Rows are one point carried round by a steady rotation, each followed by how many ticks it has turned.
The counts run from 0 to 374.
[ -7   7  -7  -7 -21   5 -16 -10  11  -4   4  15  12   0   4  11   1  -4
   6   6 -15  14  -3  21  16 -12  -3  -8  14   4   6   2  -6   0  10   9
  -7  13  10  -4  21  12   0  -7  11  -6  -9  -5   2   5  -9  12  10  -6
  -3  -2  -2   4 -13  -3  -3  -9   5   6  19  10 -14   3  -2   3   0   2
   5   1 -11   1 -10 -20 -10]
16
[  2  11  -1   4 -19   1 -16  -7  13  -7  -5   5   7  -7   9  10  11  -3
   5  -6 -13  16  -2  25  13 -11  -8 -14   2   3  13  -4 -11  -3   0  11
  -9  16   8   0  18  -1   2  -6  13  -4  -2  -2  -6   2  -5  14   8 -11
   4 -12  -5  -2 -13  -4  -2  -2  -6   3  10   5 -14   5   3  -6 -13   5
   6  -2  -4  -1 -12 -22 -11]
34
[ -8  11 -11   5 -19   6 -12   0  27  -2 -12   1   1  -9   0   0  -2  -3
   2   3  -8   8  -7  26   7  -5   3 -14  12  -6   4  -1  -7  -3   2  15
  -4  12   6  -3  20  14  -2 -13  -5  -8   1  -6  12   5  -7   8  -1  -1
   1 -12   3  -5 -14 -15  -8   4   3   8   6  11 -11   9   2 -11 -13  10
  -6   3 -11  -3   6  -5 -15]
65
[  0   1  -5  -3 -14   6 -14   4  19   2   3  10   4   6   1   7   5  -4
 -10   3 -12  13  -7  29  16  -3   5  -1  19   8  15   8  -8  -2   7   1
  -3  23  13  -3  12  19  -3  -6  14  -2 -15  -8   0  12 -10   7   1   7
  -6   5   3  -7 -13   8   3   2   8  -4  11   8   2  10  -1  -6   1  -5
   7  -7  -5 -10  -2  -3 -14]
2
[-11   7  -2  -8 -19  10 -15  -9   9  -8   0   0  13  -7   5   7  12   1
  -7   0 -10  14   2  26  17 -15   1 -16   6  -5   5  -1  -6   3  11   5
  -5  17  15  -7  22   9   4 -13   7   2 -13  -2 -12   5  -9  10   9  -3
   3   2   8 -12 -11  -1  -4  -1   4   1  10  10 -12   6  -3   2  -9  -1
   6  -1 -12   4   2 -18 -10]
117
[  5  10  -2  -7 -19  -2 -14   1  15   3   8   6   0   2  -5  17  -2  -1
  -4  -6  -2  15  -6  35  19  -1   3  -6   9   7  14   2  -3  -4  -3   7
  -7  16  14   7  16   3   3 -16  10  -3  -3  -2   2  -2  -8   6   3  -3
  -8   1  -3 -11 -11   0   5  -6   1  -5  14   4   7   3   6  -8 -11  -2
   6 -10   6 -14 -13 -22  -8]
322
[ -6  10 -13  13 -25   5 -15  -3  14  -8   4   3   2  -1  10   8  -5   1
   1  -1   0  16  -2  25  14 -13   4 -14   4  -2  11  -5 -13  -6   1   4
 -13  16   8  -7  21   6   1 -14   6  -5   8  -9  -4  -4  -7  11   1   1
  12  -5 -10  -8 -13  -4  -4   1  -4  -4   9   4 -12   3   0  -5 -17   0
   2  -3   1   1 -14 -27  -7]
371
[  0   7 -13   3 -10  14 -20   8  18  -7   0  20  -3  -3  10   9  -1   4
   2  -5 -16  21 -11  23  16  -5   2  -4  11  -4   5  -7  -2  -3   2   2
 -10  17  13  -3  16  17   1 -15   7   3   6  -5   1   8  -3  -1   6  -5
  -6  -2  -6   1 -10   1   9   0   1  -1   7   4   1  11   5  -4  -8  -3
  10  -3  -1 -11  -6 -21 -15]
205
[ -1  11   2 -16 -17  -5 -15  -2  24  -2   3   2   5  -4  -3  10   0  -3
  -8  -7  -5  11  -4  31  12  -2   4 -13   7   4  15   9  -1  -3  -2   6
   2  16  12  11  15  -2   4 -11   5   1 -10  -4  -1   5 -16   8   4  -3
  -9  -6  -1  -6 -13   1 -12   0  11  -4  13  13  -3   4   7  -3  -9   0
   0  -8  -2 -11  -8 -13 -10]
315
[ -2   3 -12   1  -8  12 -17  10  13  -2   0  14  -7   3   8  14  -2   1
   1  -6 -16  14 -17  27  24   1   0  -4  10  -2   8   1  -3  -8  -1   0
 -11  19  14  -7  18  19   2 -11  12  -1   6  -3   2  11  -6   3   0  -5
  -6   0  -5  -3 -10  -1   7  -2  -2  -3   7   7   7  11  -2  -9 -11  -1
  10  -2  -1 -10   0  -7 -13]
216
[ -6  10 -12   4 -24   3 -16 -12  11  -8   9   9  10   2   3  11   4  -3
   7   4 -12   9  -5  24  17  -8   0 -12  12   2  12   2 -10   1   4   7
  -8  18  13  -5  17   9  -2  -7  18  -7  -3  -1   1   4  -9  15  -1  -7
   2  -4  -9  -2 -13  -2  -3  -8   1  -2  15  11 -11   2  -6  -5  -2   3
   3  -2  -5   1  -9 -18  -7]
27
[ -9   3 -13  -2  -9  10 -14   0  19  -4   3   5   4   1   4  12  -3   0
   3  -6  -2  14  -8  30  17  -9   4 -20  10   1   3   7  -4  -3  -1   5
  -6  16  18  -6  25  12  -1 -18   9  -5  -3  -6  -2   2  -9   8  -6  -2
   9   3  -5 -10 -11  -5  -9  -7   6  -6  11   8  -6   8  -5  -1  -3   1
   7  -4  -5   5  -1 -21  -3]
98
[ 10  10   0  -4 -20  -3 -14  -7  17   2  -1   7   1   7  -2  14   0   0
  -3  -2  -7   9  -3  38  13   3  -1 -11  12   7  10   9  -9  -6   1  11
  -5  13   7   9  17   1   3 -17   6  -4  -8  -4   5   0 -16  14   2  -4
  -5  -6  -3  -7 -14   2  -9  -6   1  -6  13   9  -6   5   7  -4 -10   5
   4  -3   0  -4 -17 -16  -6]
19
[ -2   9  -1  -8 -12   5 -15  -8  18  -5 -10  -3   7  -6   0  19   5  -1
  -6  -7 -10   7   3  37  21  -2   3 -17   9   5   0   4  -1  -5   2  10
   0  16  10   1  12   9   1 -20   0   3 -12  -6   0   3 -10  15  11  -6
   5  -1   8 -15  -8  -3 -10  -4   5  -1   8  13  -7   6   2  -8 -21   5
   3   5  -3  -3   3 -10  -9]
113
[  2   6 -17  -1 -19  -2 -16  -1  20   7  -2  12   1  -7  -2   9  -4   1
  -3   7  -8   4  -6  26   9  -9   7 -20  17   3   9  10 -10  -2   1  11
 -13  19  20   6  12   9   2 -17   7 -11  -6  -4   2   7 -16   7  -6   0
  -1  -3  -9  -9  -9   4  -2  -2   5 -10  11   8  -4  10   4 -12  -4   1
   8  -8  -4  -1  -2 -15 -11]
192
[ -3   5 -12   6 -21   7 -11  -7  17  -4   1  -2   1   4  -6  12   0   0
   0   3  -1   9   5  31  19  -3   8 -14  12   1  11   7 -12  -5   2  15
 -14  24  10  -5  17   9   2 -12   5 -11  -5  -7  -5   2  -7  10  -7   3
  14   2   0 -23  -9  -1  -4  -1   0  -5   9   8   1  10  -9 -12 -10   4
  -4  -4  -6   5  -1 -12  -3]
263
[  4   2  -6   9 -17   3 -15   6  20   1  -2  10 -10   6   8   4  -2  -2
  -2   4 -13  21  -8  27  23  -4   4   5  14   5  12  -3 -12  -3   9   4
 -12  24   8  -9  17  17  -7  -8  12 -11   3 -11   0   8  -5   2  -4   1
  -1  -1  -1  -5 -13  -2   5   1  -3  -5   8   8   3  14  -9  -7  -6  -4
  -2  -3 -11  -8  -9  -3 -15]
358
[  6   9 -13   3 -20   3 -12   8  27  -6   1  11  -2   4  -1  10  -8  -6
   4  -5  -6  20  -6  27  19   9   3   0   9   7  17   5  -7 -10  -6   6
  -5  22   2  -1  18   3  -4  -9   7  -4   1 -10   8  -4  -4   2  -1   2
  -2   3 -11  -5 -10  -2  -1   2   2  -7  15   1   0   7   8  -7  -2   1
  -2 -12  -2  -9  -8 -18 -10]
168
[  4  12  -7   8 -16   4 -16  11  30  -6  -5  11   3   2  -1  13  -7  -6
  -5  -9  -6  12 -11  30  15   7   3  -2  10   9  14   8  -9  -8  -9   6
   2  20  -1   1  13   8  -2  -8   1   1   1  -9  12   1  -5   7  -3   3
  -4  -8  -8  -1 -14  -2  -3   7   3  -6  10   3  -2   8   8 -10  -7   3
  -2  -9  -1 -11  -3  -6 -17]
179
[ -6  10 -18  13 -17  10 -15  10  16  -7  -1   5   0  -2   3   0  -5  -1
   1  -3  -6  22 -16  22  13  -5   3  -5   3  -6  12  -3  -7 -10   1  10
 -10  17   6  -6  24   7   4 -14   4  -1  11  -3   0  -1  -3   8   0   3
   5  -5  -5  -4 -16  -7  12   6  -4  -2   4   1  -1   2   3  -3 -10   3
  -1  -9   1  -5  -6 -27 -16]
63
[ -3   6   0  -5 -16   5 -16  -4  18   2 -12  10   5  -7   2   8   7  -5
   3   6 -19  13  -9  26   5  -9  -7  -5   9   0   6   2  -6  -3   8  15
  -2  11  11   3  26  12   1  -8   6  -8  -9  -2   7   9 -11  10   9  -7
  -5  -9   7  -1 -21  -8   0  -2   6   9   4  12 -12   8   4  -5  -6   5
   4  -2  -8  -6  -5  -7 -17]
331
[  1  13  -9   9 -13   2 -11   8  24  -9  -9  -1  -7   5   7   9  -7   2
  -8 -10 -11  14 -11  33  16   4   6 -10   3   5  14   7 -12 -11  -4   0
   4  16  -3  -3  15   6  -2 -14   2   5   6 -16   1   2  -3  13  -3   2
   5 -11  -1  -5 -14  -3  -6  11  -1 -10   5   7  -4   4   7  -7 -18   2
  -1   0   2  -9  -9  -4 -17]
374
[  1   5  -2   4 -22  -1 -14   4  28   5  -2  11   1  -5  -1   4   1  -8
  -7   3  -9   6  -5  29  11  -7   5 -11  13   8   9   2 -12  -1   1   5
  -6  13   9   4   6  15  -4  -9   6 -12  -7 -10   6  14 -14   5  -6   8
  -3  -7  -5 -10 -16   0  -7   7   7  -5  12   9  -5  15   4 -20  -6   0
   0  -1  -5  -9   4   3 -17]
185
[  1   5  -3  -3 -18   0 -16  -3  30   4 -14   6   5  -8   5   7   2  -2
 -11   5 -16   7  -3  28   8 -14   6 -12  14   4   8   0  -3   2   3   2
  -3  12  12   3   7  11  -3 -15   1  -7  -8  -8   7  10 -16   5   4  -3
  -2  -9   2 -10 -15   0 -12   5   7  -6  12  16  -8   8   3 -13 -13   2
   4   2  -8 -10   1  -2 -15]
196
[  4   8  -8   4 -19  -2 -15   0  13  -5  -2   6   1 -12   7   7   0   1
   4  -7 -11  20  -6  22  17  -8  -1 -10  -3  -1  21  -4  -9  -2  -2   7
 -14  21   9   0  19   2   0 -13  12 -11   7  -6  -5   0  -2   5   6  -8
   4  -7 -12  -6 -10  -6  -1   2  -6  -2   9   4  -7   3  -5  -4  -6   0
   1  -5  -7  -5 -12 -24  -9]
45
[ -4  10 -11   1 -22   8 -17   2  19  -6   3   7  12  -6   4   7  -4  -2
   0  -3  -1  16  -5  25   6  -8   1 -10   6   4  13  -2 -11  -6   0  11
  -7  16   1  -3  22   1  -4  -9   4  -2   0 -10   1  -6  -6   7   6   4
   5  -8  -5  -5 -18  -2   3   4   1  -1  10   0 -15   1   8   0  -3   0
   1  -8   4  -6  -7 -31 -15]
176
[ -2   5  -9  -3 -17   7 -13  -2  19   2   1   7   0  -2   3  10  -8   2
   1   2   1   8  -2  31  19  -9   9 -11  16  -1  -1   2  -3  -1   3   7
 -10  17  19  -3  14  17  -3 -19   3  -8  -2  -8   5   5 -11   1  -5   3
   2   5   2 -20  -7  -3  -7  -2   7  -6  13  12   5  12  -1 -13 -13  -3
   3   1  -6   0   1  -6  -5]
91
[  1   3  -4  -5 -21   9 -13  -4  27   0   0  13   2   3  -6  11  -4  -4
   2   4  -3   3  -2  31  20   5   5 -10  15   2   5   9 -11  -4  10   8
  -9  23  11  -1   8  15  -5 -13  -1  -9  -9 -12   5   3  -9   5  -3   6
   3   3  -4  -9  -9  -1  -9   0   6  -5  15  10  -5  12  -1 -16  -4   0
  -2  -4  -5   1   9  -8  -7]
286
[  1   5   5 -12 -17   3 -14   0  25   7 -12  12   0  -7  -5   8   4  -5
  -3   3 -18  11 -11  28   8  -2  -4  -3  14   2   8   5  -2   1  11  11
   2  17   9   4  18  11   1  -6   1  -4 -14  -3   9   9  -8   3   8  -6
 -10  -6   7   0 -17  -4  -5   1   5   6   8  12  -7  10   7  -9  -6   3
   3  -1  -7  -9  -2  -1 -18]
320
[  2   9   5  -9 -21  -3 -11  -9  23   4  -5   8  11  -6   2  11   1  -3
  -5  -1 -10  11   2  32  11  -7  -2  -7  10   8   7   3  -7  -2   4   3
   0  14   7   4  17   6  -3 -10   4  -5 -12  -8   1   4 -12  11   9  -5
  -5  -6   4  -4 -13  -2 -13  -6   6   0  16  17 -11   7   1  -6 -10   0
   1   1  -9  -7 -10 -11 -11]
12
[-11   8 -11   9 -11  16 -15   9  21 -10 -12   6   7 -11  11   2   0  -5
  -3  -4 -12  17  -9  22  14  -6   3  -5   5  -6   5  -9  -6  -4  -3   8
  -5  16   3 -10  17  17  -3  -6  -2   5   6  -9   3   5   1   4   6   6
   3  -3  -1  -6 -17 -10   8  11  -2   7   6  -1  -4   7   4 -10 -13   1
   0  -1  -5 -11   3 -12 -22]
70
[ -4   2  -6  -5 -13   1 -15  -4  12  -2   4   7   1   2   0   8   7  -2
  -2   5 -14  11  -3  31  26  -3   5 -12   9   1  11  14  -5  -2  10   5
  -9  24  20  -1  21  10   4 -12  10  -5 -11  -6  -8   9 -11   8   0  -5
   2   3   3 -11  -8   2  -8  -3   5  -5  10  14   0   9  -7  -4  -2   2
   4  -7 -12   5   0  -9  -4]
121
[  1  13  -3 -11 -15   3 -16  -6  22  -1  -8  11  13 -11   1  13   3  -5
   5  -2 -11  13  -7  29   8  -8  -5 -11   9   0   3   3   2  -2   2  15
  -3  13  14   6  21   4   2 -11   8  -5 -10   0   2   1  -8   6  15  -7
  -5  -7   1   0 -14  -4  -5  -7   6   8  12   9 -13   2   5  -1  -6   5
   6   2 -11  -5  -2 -22 -10]
319
[ -8  10  -5  -1 -17   6 -11 -10  16  -9  -5  -5  11  -4   7   3  -2  -2
   2   1  -7  18  -2  28  15  -4   1  -9   7  -9   3   5  -4  -6   6  15
   1  16   9 -11  28   9   4 -16   1  -5  -3  -5   2   1  -6  14   4  -7
   7  -1  10  -6 -14 -14 -10  -4   8   9   8  14  -9   3  -3   0 -12   6
  -6   2 -16   2  -7 -10  -8]
248
[ -3  -2 -11   4 -14  17 -11   9  22 -11  -7  16   1  -3   5   6   4  -3
   2  -4 -12  22  -5  24  23  -1  -2  -1   4   4  13   0 -10  -4  10   1
 -11  29   6 -10  12  13  -2  -7   3   0   1 -15  -4   2   6  -3   5   3
   9   4   0  -9 -11   1   5   6  -1  -3  11   2   0   9  -5  -5  -1  -2
   1  -9  -7   0   7 -23 -11]
276
[  4  10 -15   5 -15   1 -14   5  20 -13  -2   9   7  -3  -2  12  -4  -5
   5  -5  -7  18  -3  29  21   6   0  -6  10   9  20   6  -6  -6  -3  14
 -10  29   2   2  16  -2   4  -8   8  -8  -2  -8   1  -6   3   7   7  -2
   4   4  -9  -7  -8  -1   8  -1  -3   0  12   3   0   6  -1  -6  -1   3
   2 -11  -5   0  -7 -24  -9]
157
[ -6  13  -5  -6 -15   2 -13 -11  21  -7 -11  -4   3  -9   3   2  -3   1
  -2   0 -14  11   0  27  17  -6   4 -12  13  -8   1   6  -1  -2   8  13
  -3  16   9  -5  19   9   3 -18  -3  -5  -4  -5  -2   6 -10  12   5  -8
   1  -3  12  -7  -9 -11 -12  -6   8   5   7  18  -3   2  -3  -6 -18   5
  -4   4 -18  -4  -4  -2 -13]
237
[  0  14  -3   0 -16  -1 -14  -1  14  -8  -6  -2   9  -4   3  12   3  -6
  -5  -9 -16  18  -3  26   6  -8  -3  -8   2   2  15  -2  -9  -5  -2   9
   2   9   4   2  28   0   4  -8   8   0  -7  -3  -1   1  -6  12  10  -4
  -1 -11   3  -4 -22  -4   2   0  -1   4   9   7 -11   0   5   3 -11   4
   5  -4  -3 -12 -16 -18 -21]
337
[ -4  10   0  -5 -10   8 -13   1  19 -12  -7  -1   6   1   4  12   1  -1
 -15 -14 -16  17  -5  31  22   8   6  -3   6   1  13   9  -2  -9   1   1
   8  22   0  -5  13   9   1 -11   0  14  -7  -8  -2   4   1   9  10  -4
  -5   2   8  -4  -9  -2  -5   3   7   1   9  10   1   0   2   0 -11  -1
   1   0  -7 -10  -3  -5 -14]
119
[  1   6  -8   4 -22   7 -12   8  23  -8  -5  10   5  -4   5   3   1  -5
   0  -2  -9  24  -9  23  14  -2  -4   1   1   3  20  -1  -9  -3   5   8
  -5  23   3  -2  23   4  -2  -1   5   2  -1 -10  -4  -4   4   3  10   3
   3  -3  -3  -2 -18  -1   9   9   0   2   9   1  -9   1   2   0   0  -3
  -1 -11  -7  -8  -8 -28 -13]
164
